rotation steps, each row followed by its count of steps
The counts run from 0 to 1104.
[-30, -12, -3, -24, 2, 15, -10, 1, 29, 15, -2, -26, 7, -8, 10, 21, -1, -2, -13, -12, -4, 19, 16, -39, 6, 4, 12, 6, 13, 5, -4, -16, 3, 12, -6, 7, -17, -10, 8, -17, 19, -10, 21, -1, -4, -6, -29, 20, 21, 6, 5, 11, 11, 12, -23, -31, -32, 0, -4, 4, 8, 21, 20, 22, 5, -24, 6, 2, 72, 2, 4]
911
[-12, -21, 3, -37, 9, 0, -18, -20, 41, 10, 7, -2, 16, 12, 9, 24, -27, 1, 3, -7, -1, 6, 11, -33, 12, -4, 22, 13, 7, 4, -8, -16, -11, -5, 0, -7, 7, -8, 9, -12, 3, -8, 28, -4, -5, -14, -29, -6, 17, -7, 3, 14, 8, 18, -21, -31, -26, -16, 3, -1, 11, 14, 14, 16, 21, -26, -3, -16, 67, 14, -10]
536
[-32, -12, 2, -41, 23, 16, -3, -18, 31, 16, -11, -22, 14, -3, 12, 20, 0, 8, -4, -15, 12, -2, 5, -21, 15, -6, 24, 7, 9, 22, -7, -8, 11, 12, 2, 8, 5, 7, -9, -12, 6, -8, 27, 3, 11, -22, -35, -3, 31, 5, 2, 17, 5, 20, -22, -21, -34, -14, -6, -3, 10, 28, 18, 18, 16, -7, 8, -5, 55, -4, -7]
9
[-15, -9, -3, -43, 7, 14, 3, 10, 30, 14, -2, -9, 4, -8, 8, 24, 15, -1, -2, -15, 4, 6, 6, -24, 6, 1, 14, -6, 28, 11, -11, -21, 18, -15, -2, 12, -5, -10, 2, 11, 18, -7, 13, 0, -7, -17, -26, 15, 30, -10, 11, 8, 3, 20, -24, -25, -25, -2, -4, 12, 9, 16, 17, 35, -1, -34, 2, -4, 70, -1, -5]
130
[-19, -8, 4, -54, -5, -14, -12, -19, 22, 10, -4, -3, -7, -3, 10, 11, 13, 11, 7, -6, 3, 9, -6, -26, 6, -10, 22, -18, 9, 7, -13, -38, 10, -17, 2, 0, 18, -1, 4, 12, 6, -16, 27, -4, -21, -7, -28, 8, 29, -19, 6, 17, -1, 13, -41, -23, -15, -6, -7, 0, 13, 20, 21, 15, 4, -14, 6, -23, 51, 1, -20]
39
[-12, -21, -1, -33, 23, 19, -9, -13, 31, 7, -7, -24, 14, 0, 15, 14, -10, 5, -9, -1, 9, 15, 5, -35, 10, 3, 18, 24, 13, 10, 0, -11, 10, 8, -7, -4, -5, -7, -2, -11, -1, 3, 32, 3, 1, -7, -29, 4, 27, 4, -3, 17, 8, 25, -20, -40, -34, -28, -9, 5, 5, 14, 18, 16, 22, -17, -11, -8, 57, 7, -7]
1012
[-27, -10, 16, -56, 10, 5, -4, -23, 24, 5, -3, -30, 10, 0, 11, 22, -3, 9, -10, -6, 8, 0, -5, -18, 13, 1, 14, -3, -6, 3, -18, -29, 26, 2, -8, -4, 13, -1, 5, -2, 13, 4, 40, 12, -5, -14, -38, 9, 39, -19, -3, 14, -7, 25, -27, -21, -15, -14, -3, 1, 8, 20, 18, 18, 17, 3, -8, -14, 40, -8, -13]
1053
[-23, -3, 11, -25, 28, 15, -10, 2, 33, 15, -8, -40, 14, -4, 11, 17, 7, -1, -17, 5, 5, 7, -3, -31, 14, -9, 16, 1, 9, -3, 2, -16, 7, 12, -17, -18, 5, -1, 5, -12, 7, -1, 48, 16, -2, -8, -30, 12, 31, 0, 1, 10, 6, 19, -16, -30, -23, -9, -7, -12, 0, 23, 30, 12, 14, -3, 0, 3, 59, -1, -13]
401
[-12, -6, 7, -36, 7, 21, -8, -6, 24, 6, 12, -24, 6, 3, 4, 28, -2, -6, -19, -10, 12, 5, 11, -35, 3, -3, 11, 12, 16, -22, 6, -25, 22, -2, -3, -2, -13, -3, 12, 5, 18, 5, 36, 11, 3, -6, -25, 14, 33, -13, 7, 9, -4, 30, -31, -34, -18, -15, -5, 1, 5, 13, 12, 24, 35, -14, -12, -18, 49, 10, -13]
554
[-36, 3, 2, -38, 4, 0, -5, -13, 18, 16, 7, -23, 1, 7, 9, 17, -3, -4, 5, -16, 12, -4, 4, -28, 16, -7, 6, -2, 16, -8, -12, -30, -1, 2, -1, -9, -1, 17, 9, -5, 13, -25, 21, -3, -6, -18, -31, 2, 24, -3, 5, -1, 13, 7, -39, -22, -10, 0, 5, -11, 14, 30, 21, 21, -1, -22, 16, -10, 68, 3, -24]
868
[-28, -12, 2, -36, -2, 10, -8, -10, 26, 12, 13, -14, 4, 4, 7, 29, -13, -6, -9, -25, 9, 4, 19, -31, 8, 2, 8, 8, 11, -11, -6, -22, 4, 3, 0, 6, -16, 3, 15, -13, 24, -13, 13, -5, 2, -14, -34, 11, 18, 1, 5, -2, 10, 14, -31, -25, -18, 0, 6, -2, 12, 25, 13, 27, 16, -30, 9, -12, 70, 8, -9]
561
[-12, -11, 6, -35, 25, 15, -1, 6, 23, 8, 1, -10, 3, -12, 18, 6, 8, 4, -6, 2, 14, 13, -6, -38, 19, -8, 15, 6, 23, 15, 6, -11, 13, -13, -6, -27, 19, 5, -9, 6, -3, 0, 34, 3, -13, -8, -20, 10, 35, -3, 20, 19, 10, 18, -32, -35, -22, -21, -15, -3, 5, 7, 21, 22, 10, -16, -3, 4, 60, 5, -6]
507
[-6, -26, 2, -44, 13, 9, -12, -11, 40, 3, 0, -7, 15, -1, 13, 24, -14, 9, -11, -1, 3, 18, 11, -32, 4, 4, 24, 15, 3, 10, -3, -13, 10, -6, -5, 3, 0, -21, 6, -7, 7, 9, 30, 6, -5, -6, -31, 8, 23, -6, 4, 17, 1, 26, -15, -35, -31, -20, -8, 7, 5, 9, 13, 21, 29, -17, -12, -16, 54, 7, 1]
228
[-23, -14, 15, -34, 12, 18, -9, -12, 20, 3, 11, -19, 2, 2, 13, 23, -7, -3, -5, -8, 18, -6, -3, -39, 13, -2, 7, 7, 12, -21, -6, -22, 12, 1, -6, -16, 5, 11, 21, -4, 3, -4, 30, 0, -7, -12, -30, 11, 26, 0, 6, 9, 14, 21, -34, -30, -15, -27, -2, -8, 7, 13, 17, 19, 28, -15, -2, -7, 64, 12, -13]
861
[-17, -8, 9, -49, 13, 6, -6, -16, 22, 12, 6, -9, -7, -1, 3, 18, 10, 6, -3, -21, 21, -5, -6, -26, 8, -18, 22, -7, 10, -5, 5, -30, 19, -9, 2, -6, 11, 16, 2, 15, 6, -11, 31, -4, 2, -17, -30, 3, 28, -7, 12, 10, 3, 20, -41, -19, -7, -7, -7, -19, 14, 26, 17, 17, 27, -14, 4, -18, 47, 9, -31]
163
[0, -16, 3, -45, -10, -4, -20, -8, 33, 6, -10, -7, 2, -7, 15, 19, 9, 10, -11, -2, 1, 22, 2, -31, -2, 1, 27, -8, 5, 11, -2, -22, 17, -12, -5, 3, 6, -19, 2, 1, 5, 1, 36, 10, -13, 2, -28, 17, 22, -20, -4, 18, -3, 22, -30, -38, -29, -11, -14, 2, -1, 10, 18, 12, 17, -19, -9, -20, 56, 4, -9]
931
[-28, -3, 2, -50, 12, -4, 2, -11, 18, 9, -12, -29, 2, -11, 24, -1, 10, 14, -12, -1, 9, 29, -4, -26, 15, 1, 11, 3, 4, 24, -7, -27, 18, -2, -12, -12, 5, -3, -16, -4, 11, -4, 34, 10, -14, -4, -32, 16, 43, -13, -2, 14, -3, 15, -31, -33, -19, -5, -16, 2, 8, 21, 25, 19, -5, 0, -2, -6, 40, -14, -14]
700
[-32, 5, 10, -38, 22, 0, -4, -7, 28, 24, 5, -21, 5, -1, 6, 8, 0, 1, -12, -5, 8, 6, 2, -30, 22, -26, 19, 2, 8, 6, 10, -23, -5, 2, -2, -22, 13, 15, -10, -5, 16, -12, 43, 5, 3, -15, -28, 2, 35, -4, 20, 8, 1, 9, -31, -22, -8, 12, -6, -19, 18, 30, 22, 17, 16, -3, 15, 2, 48, 0, -22]
291
[-20, 1, 1, -40, 2, -16, -18, -22, 19, 14, -6, -17, 1, 2, 15, -1, -9, 9, -1, -4, 7, 22, 2, -33, 18, -9, 19, 2, 4, 15, 2, -24, -7, -1, -5, -18, 10, 8, -12, -16, 1, -19, 38, 6, -11, -3, -29, -1, 25, -10, -4, 13, 5, 3, -42, -39, -17, 1, -7, -15, 8, 26, 22, 4, -1, -12, 7, -18, 52, 1, -26]
191
[-21, -5, -2, -40, 30, 9, 6, -1, 19, 11, 0, -19, -1, 1, 17, -1, 3, 5, 3, -9, 21, 12, -6, -28, 22, -1, 8, 10, 25, 14, -6, -19, 10, -8, -9, -23, 7, 12, -8, 1, -3, -14, 22, -1, -11, -15, -27, 2, 32, 0, 8, 4, 14, 13, -32, -35, -13, -16, -7, -7, 11, 20, 24, 26, -10, -25, 3, -1, 63, 0, -22]
1092
[-30, -17, 12, -42, 26, 16, 6, 0, 36, 15, 7, -22, 9, -7, 15, 20, -8, 3, -17, -17, 13, 1, 6, -24, 18, -1, 11, 8, 5, 9, -8, -11, 11, 3, -13, -14, 4, 5, -4, -17, 15, -3, 21, 1, 4, -26, -40, 11, 26, 7, 12, 2, 13, 14, -13, -20, -11, 1, 1, -13, 10, 25, 19, 30, 8, -17, 7, 12, 62, -2, -5]
485
[-21, -23, 4, -32, 23, 26, -11, -11, 27, 13, -1, -16, 6, -5, 4, 17, 1, 1, 2, -12, 10, -3, -1, -39, 15, -9, 22, 7, 15, 7, 3, -16, 8, 7, 2, -10, 14, 9, 1, -1, -2, -9, 29, -9, 0, -19, -28, 2, 27, 6, 12, 27, 13, 21, -30, -25, -26, -23, -5, -7, 16, 19, 22, 12, 24, -16, -4, 4, 61, 11, -9]
511
[-31, 7, 0, -40, -1, -1, -4, -5, 23, 20, -5, -23, 15, -1, 8, 19, 4, -1, -11, -5, -5, 9, 12, -23, 19, -13, 10, -2, 15, 18, -5, -21, 7, 0, 3, 1, 6, -1, -17, -6, 28, -9, 38, 15, 0, -12, -26, 4, 43, -23, 10, 16, -14, 12, -35, -27, -27, 15, -4, 3, 13, 22, 16, 24, -2, -6, 7, -6, 48, -11, -5]
1026
[-14, -6, 11, -48, 4, 11, -4, -1, 24, 11, 5, -18, 6, -6, 3, 29, 13, 1, -20, -10, 5, 2, 5, -23, 6, -9, 16, -7, 7, -6, 3, -29, 28, -9, -3, 1, 4, -6, 0, 13, 26, 7, 40, 13, 3, -11, -29, 18, 39, -25, 13, 13, -16, 26, -32, -23, -13, 5, -6, -2, 10, 16, 14, 27, 27, -7, -8, -12, 40, -2, -14]
246
[-15, -1, 12, -47, 5, 9, -1, 5, 25, 11, 6, -15, 5, -8, 8, 27, 16, 0, -23, -5, 8, 3, 6, -21, 4, -15, 17, -6, 9, -7, 5, -28, 25, -16, -2, 0, 5, -5, 3, 10, 26, 8, 41, 15, -2, -9, -26, 18, 40, -20, 18, 7, -11, 26, -31, -25, -14, 2, -11, -3, 5, 13, 16, 28, 26, -6, 1, -13, 44, -4, -12]
247
[-16, 1, -3, -27, 8, 8, -9, 6, 26, 17, -4, -24, -1, -10, 14, 16, 19, 3, -21, -3, 6, 25, 10, -39, -2, -15, 20, 2, 19, -2, 15, -22, 10, 0, -3, 8, -17, -6, 2, 0, 16, -5, 33, 8, -2, 6, -21, 20, 30, 0, 10, 9, 4, 20, -31, -33, -30, 0, -20, -2, 0, 18, 24, 19, 21, -15, 11, -13, 59, 4, -10]
907
[-13, -2, 9, -40, 16, -2, -4, -5, 20, 5, 13, -13, -1, -3, 20, 3, -9, 1, -19, 7, 17, 23, 1, -39, 14, -10, 11, 15, 7, -6, 10, -27, 4, -15, -10, -35, 7, 0, 0, -1, 9, 6, 43, 8, -15, 4, -22, 12, 35, -8, 15, 3, 4, 16, -34, -41, -7, -11, -14, -9, 4, 9, 21, 22, 21, -8, -1, -14, 49, 7, -18]
73
[-24, -6, 8, -34, 4, 0, -4, 2, 34, 11, 8, -9, 13, -10, 20, 23, -2, -1, -22, 10, -4, 16, 14, -35, 7, -16, 19, 6, 6, 3, -3, -18, 0, -12, -1, -4, 3, -13, 8, -7, 23, 5, 37, 13, -11, 2, -22, 18, 38, -5, 23, 10, -2, 17, -24, -27, -27, 0, -14, 5, 5, 6, 16, 31, 28, -4, 12, -7, 59, 0, 6]
1034
[-14, -9, 2, -40, 4, 0, -4, 7, 25, 7, 1, -7, 6, -12, 24, 5, -2, 5, -18, 1, 3, 32, 10, -37, 15, 0, 12, 11, 14, 28, 3, -11, 8, -15, -6, -19, 6, -13, -17, -10, 14, 5, 31, 9, -16, -2, -24, 20, 33, -11, 17, 12, 1, 9, -31, -42, -24, -1, -15, 2, 3, 7, 15, 28, -2, -18, 0, 2, 60, -4, 3]
808
[-36, -6, -4, -25, 12, 13, -8, -11, 26, 21, -2, -18, 11, -1, 8, 20, -6, -4, -2, -15, 3, 5, 13, -37, 12, -16, 17, 11, 20, 5, 2, -15, -6, 11, 7, 6, -6, 9, 3, -12, 13, -17, 24, -3, 5, -11, -26, -1, 27, 9, 12, 16, 10, 14, -33, -23, -35, -5, -5, -2, 12, 25, 20, 18, 19, -17, 17, -5, 68, 6, -5]
209
[-33, 2, -7, -42, 5, -19, -11, -13, 23, 16, -2, -24, 2, 0, 13, -3, -8, 4, -7, 0, -2, 36, 8, -33, 16, -7, 14, 7, 4, 16, -2, -32, -9, 2, -8, -15, -1, -3, -12, -10, 16, -17, 33, 0, -15, -1, -26, 8, 31, -12, 5, 12, 0, 1, -33, -35, -11, 11, -5, -2, 19, 29, 27, 13, -8, -12, 6, -8, 49, -2, -18]
1001
[-28, -2, 4, -39, -1, 0, -6, 0, 28, 22, -7, -10, 9, -7, 12, 20, 7, 2, 0, -13, -3, 0, 7, -23, 19, -13, 19, -15, 16, 25, -8, -13, 1, -4, 2, 0, 18, 4, -11, -11, 15, -19, 27, 0, -3, -22, -30, 4, 28, -11, 13, 12, 4, 3, -31, -22, -27, 12, 0, -7, 9, 23, 19, 21, -7, -24, 18, 5, 70, -5, -5]
717
[-25, 0, 2, -35, 7, 3, -20, -25, 26, 15, -15, -30, 17, 6, 6, 18, -2, 3, 0, -5, 0, 6, 3, -28, 12, -12, 21, 2, 8, 7, -4, -22, 2, 15, -1, 6, 3, 2, -2, -14, 6, -15, 43, 10, 5, -8, -31, -8, 31, -11, -8, 22, -4, 21, -32, -30, -35, -11, -5, -2, 8, 30, 21, 3, 15, -4, 4, -19, 50, 0, -19]
318
[-18, -6, 13, -56, 15, -7, -2, -5, 29, 17, 15, -1, -4, -4, 8, 11, -4, 6, -15, -13, 13, 7, 3, -22, 17, -18, 21, 0, 2, 7, 7, -28, 6, -18, -3, -25, 19, 9, -10, 5, 19, -5, 34, -2, -1, -17, -30, 6, 31, -14, 26, 6, -3, 9, -31, -19, 5, 16, -3, -20, 17, 22, 18, 24, 15, -13, 5, -5, 41, 1, -25]
1074
[-22, -3, 14, -35, 13, 13, -3, -8, 17, 2, 11, -18, 2, -1, 19, 16, -3, -3, -8, 5, 17, 0, -5, -36, 16, -10, 5, 6, 15, -17, -7, -23, 15, -10, -3, -23, 13, 9, 15, 2, 2, 2, 39, 9, -16, -5, -22, 9, 35, -6, 13, 4, 13, 22, -38, -30, -15, -27, -7, -6, 0, 7, 18, 25, 24, -9, 3, -9, 62, 7, -11]
859
